Each row is where one point has got to under a steady rotation. How many steps took it there?
The counts run from 0 to 161.
[ 19  30 -12  26 -50 -34   8 -15  25  10  18  26 -15   9 -24  -9  16 -12
   0   5 -34 -16 -20   0   3   6  25  38 -14  -7  -2  12 -16  -4 -34  34
  -3  31   8   3  10 -49 -19 -20 -17  -7  26  26  28  29 -26  31  13 -17
  22   7  -1 -16  24  15   0  21  -4]  37
[ 30  26 -18  31 -17 -31  12 -10  18  -1   2  30  56   3  -6 -29   2   6
   6 -26   0 -34 -19  16 -34   0  -1  67   2   1  19 -16   0  22 -20   3
  17  13  -5 -10  22 -29  10 -14   6   5  33   5 -16  28  -8  10  25   7
  18 -20 -36 -33  22   3 -14 -11 -17]  25
[ 10  18   0  15 -39  -3   1   6  45   5 -15  26  24   6  17  22  23  -3
  -6 -12  15 -17 -18  -1  28 -25  11  15  22  -3  11   4  -3 -16 -16  -5
  25  16 -12  13 -18  -5  31 -16   2 -36  10 -17  16  24  -9  67   6 -28
  34   2 -11  52   3 -20  -1  -8 -25]  78
[  6  14 -32  12 -16 -44 -12   9  41  -7  -3  35 -10   6 -13  22  25   5
  -8  -4 -21 -12  -3  10 -14 -10  -5  38  45 -14   6  21 -18  -9  10  32
 -12  18  -1  29 -14  11  -5 -36 -12 -14 -24   2 -37  14 -23  52   8  19
   9  -7 -18  27  14  15  23 -11 -28]  66
[ 14 -10 -32  23 -28 -36  -5  -6   5  -5  10  24   7  20  10 -38 -30   1
   6   7 -35 -35   1   6 -22   2  -5  28  31 -40  12 -24  -7  23  -6  17
  22  31 -11  15  17 -17  -1   0 -21  16   3  10 -20  12 -19  27  41  14
 -14  11 -17 -32  31 -15 -40  -4 -11]  158
[ 14   7 -35   2 -33 -34  -3  -3  30  19  -5  -8   2  20   1  -1 -11 -10
 -10  17 -25 -22  -2  -2  -2 -15  47  -2  16 -28 -10   5   4   7 -46  39
  11  43  25  12  11 -22  -3 -36 -14  12  -3   4  24  48   1  32  19 -22
  29  19  20  13   8 -18 -24  -8 -12]  40
[ 27  -5  -8  26 -24 -31   0  -4  22  11   6  22  34  11   2  -9  -8  -6
  19  -1 -16 -10  -6  17 -24 -29   2  34  21  -8  29 -14  -3  35 -30  19
  39  34  -5  11   7   0  11 -46   7   6  10   0 -14  49   5  19  11  26
 -12 -15 -20 -10  43   6 -43  -2   2]  27
[  9  -3 -29   0   7   4 -14 -19  34  -7   6  33  16   0  13 -19  14  29
 -18  -3 -37 -21  36  14 -38  17 -14  42  22 -18  -2  16  -4  34 -20  18
   3   8 -27  14  25  -1   0 -29   2  18  14   6  -6  12   8  35  49  19
   6   1 -30  -6  -4  26 -48 -16   5]  151
[  1  21 -22 -21   8 -21 -11   2  19 -13  28  58 -10  39   8  -6  -5  25
  11   3  -9 -13  11   6  18  12 -21  25  31 -17   5  41   5  -6 -20   0
 -23   5  -1  25  -5   8 -17 -26   0   1 -33  -7 -22 -16  30  75   9  11
  17 -13 -11  14   6  10  16   6 -24]  99
[ 22  35 -41  18  18 -15 -12 -10   5  28 -12 -17  30  19  29  30  15   9
   7 -44 -15   0   0  -9   2 -19  19  23  13 -15  -7  -2  20 -15 -22  25
 -25   9   2 -12  48 -25  -3 -20  17   0  30   2   7  24  -5  32  14  -6
  17 -13  -4  11   7  34 -23 -36 -17]  51
[  1  39  -8  13 -10 -53  -7 -12  38 -17   1  35  -9  22 -14  24  11 -15
   1   3 -43  -7 -18 -15   1 -13  15  -6  54  -2   2  22  -7 -16 -11  -2
 -36  21  19  31  14 -34 -14 -13 -17 -23  18  12   5  -5  -4  36   3   9
   9  20   9 -21   7   2  26 -12 -10]  69
[  6  15   3  23   5 -51  13  20  17  23   1  25  36  24   9  14  10 -24
   7 -30   8  -5 -24 -10   0 -16   8  33  31  -3  21  -5  19  -4   8  -1
 -29  24   7   1  49  -8  17 -35  21   6  46 -20   8  17  -2  21  -3  26
   3   0   9 -26   5  19  -1 -28   3]  57
[-15   5 -21  14   4 -40  14 -14 -14  30  -6  15  25  -3  18 -15  11  16
   8  25 -19 -32  21 -19   2  46  -2  12 -18  -8 -14  40   9  14 -62  11
 -13  -4  -6 -13  25 -24   6 -20   6 -12  10  -6  35  20  25  33  21  -9
   7 -10  -7  -1  -4   7 -28 -24 -15]  11
[  5 -11 -28  34 -32 -35  -7 -21  -7   1  13  25  16   3   8 -22 -41  -5
  22  21 -36 -13  -5  -9 -12   8  -1  32   5 -34  10 -27 -12  16  -8   7
  31  32 -14  10  12 -38  11 -17 -18  -9   2   5  -3  14 -36  22  21  26
 -17  12 -10 -21  35 -13 -35  -8  -5]  159
[-19  -4   0  -6  10 -15   7 -11  26  -4  21  39  30  11  23 -21   9  13
  10  -1 -54 -12 -28  -8 -13  30  30   9  20 -11  45   7   6  -7 -17  -9
 -30   2 -21  11  20 -12  -3  27 -16  -6  33   8  14  -9  23  52  14  10
   9   8  -3 -36  14   9 -31  19   5]  121
[ 13  41   5  13 -30 -48   0  11  26 -17  11  35 -23  22   8  15  22   4
  -7  -4 -42 -16 -10 -23   2 -21  11  -1  37   3  -6  30  10 -21  -4  -3
 -18  30  11  27  24 -37  -9  -5 -20 -27  12  24  21  -6 -20  39  15   4
  28  21   0 -16   5   1  33 -22 -24]  70
[  4  11 -27  22  -4 -20 -22  -3  21  21  -1  23  24  12  32  -3  -2  37
   5  -3   3 -25  16  15  18 -29 -20  34   6 -20  -4  -6  16  29  16  20
   6  32 -38  -1  35  -6  13 -17   8   7  25   0  -2  27  -9  12  65  12
   7  16 -13 -23  -2   2 -55 -23  -7]  20
[  1   3 -35 -12  -2  -7  -8  -7  -6  32  14  26  22  38  13   5 -11  28
   9  23  19 -19  16   9   7   8  13   1  -7 -24  -3  52   0  27 -24  21
  -5  39 -16 -11  21 -28  -7 -38  -8 -16 -26 -17 -10  10  36  34  21 -13
  12   2   1  -4  -4  26 -50  16 -20]  138
[ -3   8  -4  16 -13 -40 -15  -8  40  -6   6  37 -11  12 -18  46  18 -14
   7  15 -24   4 -29 -12  12 -12  -2   1  59 -18  14  12 -23 -11 -12   7
 -37  32   8  30   4 -23  10 -41 -19 -25   7   1 -22  -4  -2  47   8  20
  -6  20   6   1  10  13  15   1  -5]  68
[ 23  13  -3  33  -9 -28   9  -8  13  -7  -3  38  64   5   3 -16  -6   0
   4  -7   4 -15 -16 -12 -24  19 -15  60   9  -4  10   1  -9  21 -13 -13
   8  30 -13  -4  47 -26  13 -16  -4   4  52   0  -7  20   1   5  24  22
   1  -6 -26 -48   7   2 -23 -10 -12]  24
[-13   8 -21   6 -25 -24  34  10   1  30  -6  44  38   6  17 -16  18  -6
  -1  26  37 -23  -3   4   8  37 -10  31  -6  10 -15  36  -2  31 -45  15
 -11  14 -31 -22  12 -24  20 -26   6 -11  16  -2  13   2   0  35  34 -21
  14   2 -10 -15   4  23 -27   5   3]  141
[ -3  36 -19  11 -33 -21   1  -1  27 -22 -18  15  50  16   5   3  10  -2
 -32   6   2  -4 -14 -34   2  19  14  12  30 -12   7  18 -19 -25 -31 -23
   4  20  -6   5   9 -36  14  -4 -14 -38  30  -8  11  12  -5  39  -2 -23
  37   6  -9  22  11 -18  10  -6 -49]  76
[ -5  17  -7 -14  23 -27 -15   3  14  -1  12  60  19  35  -3  -2   5  43
  12 -12 -24 -25  24  -3  22   1  -1  22  30  -4  18  40   8  -5  -9 -12
 -23   9  10  30   3  24 -13 -16  12  -9 -41 -30 -13 -10  29  53 -10  13
  10 -14   2   3   9  10   1 -13 -40]  98
[ 16  -4 -15  28  -8 -32   5 -20   3 -14  13  34  46  -2  14 -16  -8   9
  10   0  -6   3  -6 -14 -25  27 -14  26   9 -27   5   7  -7  23 -17  -8
   5  35 -11   2  56 -37  20 -26 -11   8  38  -8  -2  14   4  19  27  30
  -7   6 -27 -28   3  22 -34   4   4]  23
[ -8  19   1 -10 -19 -19  23  12  25  -5  -3  49  29  15  32 -15  24  24
   3  -1   6 -44   1   5  -4  -1  -2 -15  14  10  25  30  22  -2 -19 -32
  22   7 -10   6  17 -12  15   8   2 -47  14 -12   8  -1  36  54  22 -11
  32 -16 -34   1  -7 -10  -3  -3 -39]  110
[ 18  31  11  -2 -13 -23   3 -11 -16  26  19  32  -2  37   5  -4 -24  15
  18  20  -9 -23   5  -8  38  17   6  19  -8 -13 -22  51  -8  20 -29 -17
 -18 -17 -16   0  18 -32  -9 -15  13 -10  -9  30   5 -31  19  55  18 -16
 -13  24  -3 -33  26  27 -20  25  -4]  134
[-22  10 -24  -4  19 -63  -8  15 -13  10  26  28  26  38   8   1  -3  -3
   5  18 -24  -7 -16 -14  39  23 -14  24  19  -9  25 -25   3 -33 -23   4
 -40 -13   2  21  10  -3   1   8   6 -15 -22   0 -13 -15   0  51   1   5
   2 -14   1   1  44   2   8 -11 -38]  95
[  6  20 -16  18   1  -8  -1  -3  18  23 -12  18  38   7   4  -9  17  29
 -11   4   5 -42  40  -4  12  18 -25  31  -3  10 -17  37 -12  30 -42  20
  -4  -6 -16  -4  14   8  13 -40  32   0  -7  -3  -6  22   9  35  34 -26
  15 -13 -19   1  -2  -2 -37 -18 -13]  13
[  1  13   8  40 -19 -34  -8  -5  10  35 -27  10  11   1  17  16  13  -9
  16 -16 -16 -40   6 -20  33  -3  23  22  -5 -20  -8   7  23  -8 -24  15
   4  11  19  -5  27  -9  23 -33  22  -9  24 -35  35  38 -13  61  10 -20
  18  12  10  22 -22 -13 -26 -33 -14]  45
[  8  35 -20  24 -16   3 -12 -22   4   6  11  -5   5  19  23  20   7 -19
  -1  -3 -12  17   0 -15  28   1 -17  47 -25 -29 -12  -4   3  -4 -37  13
 -17   3  -5  -3  50 -22  12 -48  29  -7  42  15  11   8  -8  62  33 -14
  -1   1   4  36  18  26 -21 -10  -6]  49
[-18   9 -32  25  -5 -31 -11 -11  -5  23   7  36  33  -7  36   6  26  30
  15  19 -42 -26   6 -10   6   7 -23  31 -10  27  -5 -12   5  17 -15  15
  -5 -13 -37 -24  28 -12  13  -9  26 -38  13  -6  10  20  -6  19  48   7
 -13  -4 -26 -16  19  38 -53 -32  -1]  148
[ 11  17 -27  22  -5 -64   6   1  -1   6  17  30  14   5  -8  26  13   1
   6  -3 -36   7  -7 -30 -18   3  -8  24  29  -1   7  -5  -4 -16 -21   6
 -16  15  16  32  25 -25 -16 -41  16 -16 -12   2  13  21 -19  18 -16  36
  15 -11 -19   7  30  44  22 -44 -22]  63
[-24 -31 -11  -5   8   2 -13  -8  30   2   7  41  16   5  18   4  20  34
   5  18 -35  -5 -14  12  -1  -3  18  22  18 -25  38  -7  -4  -5   6  -6
 -12  15 -52  20   0  17  16  10 -16 -14   0  10  -3  10  15  49  42  14
 -10  24 -12  10  12   7 -56  37   6]  119
[  3  14 -22 -21  -4  -4  -9   6  31  10  43  51  20  51  10 -42 -16  21
   6  -1 -26 -28 -12  11   8  -5  21  34  -2 -14  39 -25  -2   4 -12  16
   9  21 -16  16  -4  15 -13  19   0   2 -14  -1   1   7   5  26  24  -7
  14 -13   0 -28  40 -19 -56  14 -15]  124
[ -2  22  16  30 -17  -2 -20   8  27  27 -15   3  15  24   6   4   4  -6
  -5 -19 -10 -40  27 -33  23  -7  23  20   5 -28 -11  16  14   2 -28  -4
  10  10  12   8  50  15   5 -46  26   7  32 -32  14  33  11  56   9 -21
   0   5  13  24 -21 -24 -29 -16 -11]  46
[ 12  18  -4   7 -12 -41  23  40  19   2  21  29  -1  37   6 -15   7  -2
 -10 -11  -7 -11  -1  16   0 -14 -14  48  33 -11  10 -18  30 -12   5  15
  11  25   7  31  44   7   1 -35  16  26  11  -1  -3  30 -10  30  -6  18
  15 -22 -20  -2  19  14   2 -29 -15]  59
[-13  15   3  -5  -2   4  -7  -1  34  -8 -10  -9   6  26  21  19  25 -24
  -6 -18 -12   0  -7  -9  16 -30  18 -14  42 -29  26  -9   7 -22 -31 -18
   9  -7 -11  20  17  -5  18 -21   2 -34  14   7  -2  14  35  75  12 -14
   1   6  -1  43  14 -18 -16  -1 -22]  80
[  4 -14 -35  23  10 -31  -5 -20  -1  -7  -2  16  33  -7  24 -19  -1   8
  22  -9 -21   0   9   6 -30   4  -9  21   6 -30  10   2  16  21  -4   1
   5  36 -10   3  54 -35   8 -17 -22   5  35 -14 -11  28  12  27  49  41
  -7   4 -14 -22 -10  14 -46 -11  -5]  22
[ 27   5 -19  -2  10 -14 -11  -7 -18  43  -3  25  13  33   4 -25 -11  56
  11 -14 -29 -33   7  16   5   7  42  33 -11 -27   0  33 -11  28 -34  -3
   6   4 -24  17  -3 -11 -28 -15  -5   0 -37  19   1  21   6  46 -12   6
  27  -3 -22  -9  28  22 -27   4 -17]  0
[  8 -15   7  33 -25 -23 -14 -11  17   9  -1  31 -14   8 -18   4   5  15
  -1   2 -50 -25   3  -1 -21  -3  39  22   3 -42   1  26 -20   2   1  12
   7  32   5  21  30 -25 -15 -51  -9   3  -8   5  -1  46   6  42   0  19
  -3  23  -5  -2   7  15 -27  13  -7]  34
[  2   0  -1   3  -3 -46  15 -12  -1  43   1  26   5  15   0 -20   3 -11
  34  21 -13 -14 -19  19  14  17  30  19 -16  -2  14  45  -7  10 -56  24
 -33  17 -16   8  -5 -43   3 -20 -26  -8   6  11  11   7   4  52  10  -1
  14  28  16 -28  15  24 -18  29  13]  4
[ -2   7 -20  22   3  -4 -19 -19  10  20   0  33  45   4  17  22  24  38
  -7 -17 -36 -23  23  -9 -11  -5  -6  24   2  17   8   4   4  18 -10   6
  -7  10 -19 -19  24  -7  10 -18  29 -20   0 -18   4  29  12   9  29   7
  -4  -6 -20 -20   9  36 -59 -31  -7]  149
[ 12  29 -26 -24  -8 -27  -8   4  26   0   5  38   9  41  38  25   3  59
  17  12   7  -4   0   6  21 -19  13 -15  31   7  -9  46  30  18 -11   5
  -3  32 -13  30   1 -34   0  -9  -5 -15 -33   4  10 -11  15  33   6  -3
  36  11  -5  -6  -2  22  -2  -8  -9]  104
